(in the rows, 128 means zero)
Rotation paths and how fast each direction turns (degrees a step):
Each turn is a multiple of 5 degrees from 10 to 175, or 0.
Each row of a path follows its step; steps can be skipped.

step 1: [121 135 123 139 123 132 139 120 137 130 126 123 114 120 123 116 129 123
 111 132 136 121 127 128 122 133 121 125 115 125 124 126 133]
step 2: [132 135 122 122 129 129 117 132 143 138 133 131 148 120 125 146 126 131
 125 130 124 127 128 133 122 128 123 121 127 120 130 123 118]
step 3: [136 119 130 134 136 127 133 106 133 134 130 132 124 144 134 130 128 124
 142 131 137 137 126 136 123 131 134 125 132 137 131 128 131]
step 4: [146 122 127 132 127 125 136 141 118 117 130 138 130 126 114 117 132 134
 131 134 121 132 126 116 132 134 120 123 123 129 130 129 120]
step 5: [117 136 118 126 135 123 126 126 113 142 121 132 131 131 135 125 137 127
 129 123 120 116 136 119 129 129 138 125 134 119 129 124 140]
step 6: [116 138 137 133 119 136 119 132 121 131 145 127 119 133 129 133 116 124
 127 137 131 132 128 120 129 119 124 130 130 142 129 136 122]
step 7: [124 120 125 117 123 131 130 124 133 123 125 123 120 130 123 124 126 123
 136 135 117 125 127 143 133 121 118 138 120 108 131 119 128]
step 8: [136 138 140 121 133 124 125 117 125 121 130 118 135 115 124 133 132 141
 126 127 125 130 133 134 116 137 132 134 134 132 127 141 135]
step 9: [126 125 125 130 140 128 136 137 137 127 125 136 121 143 130 131 130 130
 115 138 138 121 124 131 133 136 129 130 124 128 109 136 130]
Speeds:
[129 126 131 128 129 125 129 125 126 126 128 125 128 130 128 129 126 129
 132 124 127 134 129 129 129 130 124 126 128 123 126 132 126] => 85

step 0: [131 136 131 134 124 126 122 126 129 133 134 111 137 125 130 123 137 131
 130 124 130 132 139 137 122 123 141 132 119 137 121 135 126]
step 1: [117 119 137 127 131 121 137 116 114 129 133 123 138 120 121 128 130 124
 120 129 133 129 122 121 115 129 132 132 132 133 135 129 132]
step 2: [130 126 125 123 124 118 140 125 124 138 120 132 124 124 120 127 122 131
 124 119 118 122 124 131 136 123 121 132 110 127 131 133 137]
step 3: [132 133 128 138 125 122 123 130 132 137 130 114 135 128 127 117 133 130
 126 133 120 134 133 146 128 122 136 136 119 129 129 127 118]
step 4: [115 119 138 120 134 129 133 124 124 129 138 117 137 118 126 130 127 128
 120 124 135 127 124 126 118 130 133 133 128 138 133 135 117]
step 5: [130 122 120 125 117 122 139 122 118 134 120 122 124 121 125 131 117 128
 124 122 123 130 120 121 131 123 122 131 117 139 125 130 139]
step 6: [132 129 127 136 129 120 130 124 134 133 126 118 129 127 130 111 130 133
 120 136 117 135 125 138 132 114 128 128 121 122 136 123 123]
step 8: [126 114 122 130 115 134 133 126 116 131 127 122 131 122 131 138 114 126
 129 127 126 132 122 121 125 119 128 129 118 142 122 125 129]
step 9: [131 128 131 131 128 125 133 118 134 126 124 119 125 120 135 113 129 136
 119 132 125 131 120 127 133 108 127 119 122 123 131 125 134]
Speeds:
[127 124 125 130 129 127 126 133 126 128 130 127 130 127 126 130 129 130
 128 127 132 128 125 126 127 125 124 132 129 125 127 130 131] => 110
[130 132 124 124 132 128 126 125 129 128 128 125 131 128 128 129 128 132
 129 125 128 130 131 128 125 126 129 130 130 124 127 126 125] => 110
[128 130 134 124 131 129 131 131 129 127 128 130 129 125 125 128 126 129
 125 128 130 129 123 131 127 128 129 128 132 126 128 128 129] => 130

step 0: [137 135 126 141 121 131 122 130 127 117 124 126 127 148 122 134 121 125
 134 123 133 129 131 120 131 126 132 123 138 136 129 124 119]
step 2: [143 140 123 144 140 133 126 134 123 125 125 129 128 139 126 124 130 121
 124 127 116 129 126 130 134 130 122 138 128 126 136 136 130]
step 3: [126 143 122 132 126 127 124 130 128 122 123 132 126 141 147 135 133 121
 134 134 125 118 122 129 141 131 127 125 126 132 132 120 131]
step 4: [132 138 133 135 143 133 124 134 141 129 130 131 140 137 130 130 115 128
 133 131 131 123 123 143 130 132 133 128 123 135 130 126 120]
step 5: [139 132 124 142 129 128 124 127 122 114 132 143 126 130 120 133 123 122
 135 130 128 128 131 138 141 120 128 116 126 130 129 125 125]
step 6: [134 125 133 143 121 137 128 125 131 125 129 127 132 146 133 145 133 127
 135 129 122 136 131 133 125 129 126 130 129 140 131 122 124]
step 7: [140 137 124 137 131 134 126 119 128 123 125 121 130 142 118 130 129 120
 138 130 118 115 125 130 124 134 138 127 132 121 127 131 122]
step 8: [132 141 123 141 127 122 123 134 129 123 124 128 130 140 126 131 126 121
 123 135 127 127 134 119 134 129 130 131 130 132 150 123 123]
step 9: [128 131 121 134 136 135 121 132 134 119 120 137 125 138 138 128 129 130
 139 132 119 128 124 136 135 142 120 134 123 127 135 131 120]
Speeds:
[128 123 126 129 132 128 128 127 127 124 128 131 128 125 125 129 128 127
 127 129 129 133 129 129 129 130 125 128 124 127 134 129 129] => 100
[125 129 128 128 131 128 127 132 128 130 128 128 123 127 131 125 128 126
 128 128 125 127 126 125 131 133 129 131 130 127 132 129 131] => 55

step 0: [120 116 140 123 130 118 126 122 127 132 135 126 128 124 134 125 128 139
 122 134 127 129 124 137 128 131 144 130 124 119 126 126 133]
step 1: [133 122 129 131 132 131 126 131 120 131 139 141 125 125 126 127 134 126
 127 132 120 127 133 139 129 130 123 128 146 137 133 128 141]
step 2: [130 137 138 127 130 117 120 126 125 125 125 117 127 129 126 134 137 139
 125 132 123 135 134 127 132 112 128 120 133 131 126 138 128]
step 4: [134 124 122 124 126 121 131 132 119 129 130 134 120 132 124 127 123 140
 112 127 124 117 128 143 136 126 132 127 130 127 133 131 137]
step 5: [136 138 138 136 133 129 126 141 133 134 130 118 125 133 126 137 130 125
 125 127 130 125 134 133 127 126 113 120 135 138 124 131 135]
step 6: [138 129 136 129 127 133 129 131 127 128 127 117 127 131 131 133 123 140
 122 122 128 134 128 122 132 120 148 124 120 133 125 122 123]
step 7: [135 121 120 131 123 133 122 148 125 125 132 131 126 132 128 120 127 129
 124 119 124 127 114 140 131 139 127 128 128 129 124 125 129]
step 8: [132 139 131 122 131 114 131 137 126 134 129 127 125 139 133 127 115 123
 120 130 127 129 140 139 129 124 124 121 130 124 125 128 119]
step 9: [134 132 143 128 123 139 134 131 134 135 133 120 128 125 130 130 135 122
 123 121 128 138 126 124 124 137 133 121 135 130 121 117 123]
Speeds:
[125 128 128 129 124 129 131 125 125 127 130 125 127 128 133 128 126 129
 127 131 130 130 123 127 131 129 128 130 128 132 126 124 130] => 115
[128 126 129 131 125 129 127 131 131 124 129 128 127 123 131 128 128 130
 126 127 128 128 128 128 126 130 133 132 126 124 131 129 129] => 110
